Look-ups in named tables: a row name and a column name give one cell, copied from the table.

nubok =
,vasir,kan,ruv,vok,nodu,simo,fidabu,nipiban,rolub
tolumev,66,79,78,76,58,35,17,84,67
venu,9,38,36,37,10,44,34,74,26
kufub,88,94,94,91,88,35,50,60,91
pufo,71,79,78,76,65,37,19,83,67
zipopi,67,37,29,30,61,58,10,82,32
levam,91,93,93,91,93,37,56,58,91
tad,66,27,21,23,79,59,66,25,36
rade,96,59,52,52,95,57,37,66,61
sunabi,1,26,26,26,12,41,59,36,21
vuvumo,59,29,25,27,77,56,84,11,41
vemamer,28,18,15,17,47,52,84,10,26
zesima,47,12,4,6,52,63,39,50,15

zesima, nipiban => 50
tolumev, simo => 35
zipopi, ruv => 29
zipopi, vasir => 67
rade, ruv => 52
kufub, vasir => 88
sunabi, nipiban => 36
zipopi, vok => 30
rade, simo => 57
pufo, vasir => 71
vuvumo, vasir => 59
rade, nodu => 95
venu, vok => 37
zesima, nodu => 52
kufub, fidabu => 50

zab:
|  | fuvoma | zem | sumip | vug | fadige | dazum | mazen | bereti | non | nular |
|---|---|---|---|---|---|---|---|---|---|---|
| pepibo | 192 | 164 | 140 | 183 | 231 | 178 | 138 | 119 | 158 | 214 |
| kevo | 129 | 209 | 199 | 136 | 136 | 130 | 232 | 179 | 221 | 194 |
| refufiv | 131 | 208 | 205 | 116 | 132 | 139 | 180 | 141 | 178 | 134 |
| zomot | 167 | 219 | 243 | 79 | 135 | 150 | 112 | 55 | 145 | 67 |
| guv | 131 | 137 | 93 | 191 | 189 | 157 | 159 | 207 | 123 | 245 |

refufiv, nular => 134
zomot, fuvoma => 167
kevo, vug => 136
refufiv, fadige => 132
pepibo, mazen => 138
kevo, dazum => 130
refufiv, zem => 208
pepibo, dazum => 178
pepibo, sumip => 140
zomot, mazen => 112
guv, zem => 137
kevo, zem => 209
zomot, vug => 79
zomot, non => 145
guv, non => 123
refufiv, bereti => 141
pepibo, nular => 214
pepibo, fadige => 231
guv, bereti => 207
Row with the largest vug: guv

Table pudem
         tanosuf  bevo  bam  sil  dozoluz  koze
putu         125   147   91   72       82   150
kavete        98    97  129  136      157   161
let          108   112  108   82       99   121
kavogap       85   187  123   76      100   108
suvis         93   115  128  130      145   169
zes          110   108  107  106      113   107
luf          204   136   44   12       21    41
gupabe       125   138   93   55       84   131

gupabe, sil => 55
suvis, bevo => 115
zes, tanosuf => 110
let, sil => 82
kavogap, dozoluz => 100
putu, bevo => 147
let, tanosuf => 108
zes, bam => 107
let, koze => 121

sek =
	bil	bedof	tiv	non	fif	bot	puvaza
guz	20	167	51	60	97	138	47
batamu	87	96	171	67	54	71	10
kalibab	6	163	37	97	100	134	81
fise	83	115	71	169	138	107	140
letun	100	115	185	81	91	93	31
mov	127	107	203	76	53	79	45
lonuzoz	104	127	107	88	211	234	111

kalibab, puvaza: 81
lonuzoz, tiv: 107
mov, puvaza: 45
fise, bedof: 115
kalibab, bot: 134
mov, non: 76
lonuzoz, bil: 104
letun, bot: 93
batamu, tiv: 171
mov, bot: 79
lonuzoz, non: 88
letun, bedof: 115
fise, bot: 107
fise, bil: 83
letun, bil: 100
guz, fif: 97
mov, fif: 53

furav
cols = sasuze, gadetuz
rataro: [184, 118]
zokora: [188, 45]
gararan: [199, 26]
belomeg: [182, 146]
rakot: [145, 33]
firu: [82, 80]
vimu: [89, 55]
zud: [197, 24]
fub: [195, 47]
rovokab: [173, 156]

What is the sasuze of rovokab in furav?
173
What is the sasuze of vimu in furav?
89
What is the sasuze of firu in furav?
82
What is the gadetuz of rataro in furav?
118
What is the gadetuz of fub in furav?
47
What is the sasuze of rakot in furav?
145
What is the sasuze of zud in furav?
197
What is the gadetuz of zud in furav?
24
What is the sasuze of fub in furav?
195
What is the sasuze of zokora in furav?
188
What is the gadetuz of vimu in furav?
55

zapar
        bagazaf   zel  fogubir  pabak  kene
fizi       -372    43      485   -541   451
vas          77  -699     -166    180   571
munu        411  -362     -277    126   -99
difi        408  -236       39   -254   186
mesabi     -443  -311     -101   -324   575

mesabi, pabak -> -324
difi, zel -> -236
vas, bagazaf -> 77
vas, pabak -> 180
difi, pabak -> -254
munu, kene -> -99
Row with the largest kene: mesabi

rapat =
fields: nimasa, sozase, resot, kevedib, gaber, zop, non
mapabuf: [0.714, 0.676, 0.425, 0.573, 0.586, 0.435, 0.516]
vutonor: [0.550, 0.662, 0.236, 0.494, 0.608, 0.511, 0.408]
pirak: [0.532, 0.591, 0.840, 0.573, 0.611, 0.724, 0.903]
rasidom: [0.398, 0.532, 0.740, 0.542, 0.590, 0.713, 0.964]
sarubim: [0.802, 0.518, 0.698, 0.809, 0.570, 0.662, 0.765]
lubosa: [0.414, 0.731, 0.601, 0.375, 0.647, 0.585, 0.703]
nal: [0.382, 0.757, 0.560, 0.327, 0.661, 0.616, 0.627]
mupubiz: [0.433, 0.763, 0.378, 0.347, 0.653, 0.550, 0.479]
gulo: [0.464, 0.768, 0.442, 0.359, 0.657, 0.567, 0.483]
mes: [0.587, 0.727, 0.387, 0.464, 0.613, 0.450, 0.522]
fimi: [0.651, 0.545, 0.401, 0.707, 0.599, 0.672, 0.562]
kugunun: [0.658, 0.499, 0.524, 0.748, 0.582, 0.708, 0.689]
kuvig: [0.685, 0.714, 0.265, 0.538, 0.620, 0.468, 0.330]
mirozuf: [0.594, 0.719, 0.274, 0.467, 0.620, 0.474, 0.376]

What is the nimasa of gulo in rapat? 0.464
What is the non of mapabuf in rapat? 0.516
What is the nimasa of fimi in rapat? 0.651
What is the kevedib of pirak in rapat? 0.573
What is the zop of kuvig in rapat? 0.468
What is the kevedib of sarubim in rapat? 0.809
What is the sozase of mirozuf in rapat? 0.719
Row with the largest zop: pirak

mapo:
fields: demag, faz, tafun
bet: [696, 557, 520]
tubires: [419, 602, 536]
vut: [319, 866, 481]
lugik: [233, 507, 602]
gose: [356, 556, 486]
bes: [547, 149, 369]
kam: [376, 486, 576]
garumo: [416, 506, 473]

What is the tafun of bet in mapo? 520
What is the faz of kam in mapo? 486
What is the faz of bes in mapo? 149
What is the faz of gose in mapo? 556
What is the faz of garumo in mapo? 506
What is the demag of tubires in mapo? 419
What is the tafun of bes in mapo? 369
What is the demag of lugik in mapo? 233
What is the demag of bet in mapo? 696
What is the faz of bet in mapo? 557
What is the tafun of vut in mapo? 481
What is the demag of garumo in mapo? 416
What is the tafun of kam in mapo? 576
What is the demag of vut in mapo? 319
What is the demag of gose in mapo? 356
What is the tafun of gose in mapo? 486
Which row has the largest demag? bet

kasakef:
fields: veta, zususig, puzoka, nonu, tobufe, dem, sudara
benatem: [-576, -80, -122, 169, -28, -119, 813]
lun: [404, 162, -239, 333, -521, -536, -417]
punub: [773, 227, 210, 518, -160, 270, -425]
velu: [657, -578, -3, -106, 488, -415, 187]
rigit: [523, -21, -659, -195, 369, 484, -272]
buvi: [-518, -148, 291, 85, 274, 306, -208]
nanisaz: [-231, -119, -233, 951, 348, 261, -175]
zafuvi: [77, -499, 324, 146, -360, -258, -663]
kifu: [106, 173, 873, -247, 675, 223, -158]
mekek: [-407, 231, -306, 381, 657, 657, -56]
dat: [-836, 305, 385, 258, 141, -380, 233]
zab: [-308, -121, -184, -404, 642, -224, 390]

kifu, dem -> 223
lun, puzoka -> -239
buvi, nonu -> 85
buvi, tobufe -> 274
kifu, puzoka -> 873
velu, nonu -> -106
punub, veta -> 773
benatem, zususig -> -80
dat, veta -> -836
velu, dem -> -415
benatem, dem -> -119
rigit, veta -> 523
kifu, nonu -> -247
zafuvi, nonu -> 146
kifu, tobufe -> 675
mekek, tobufe -> 657
velu, veta -> 657
Row with the largest veta: punub

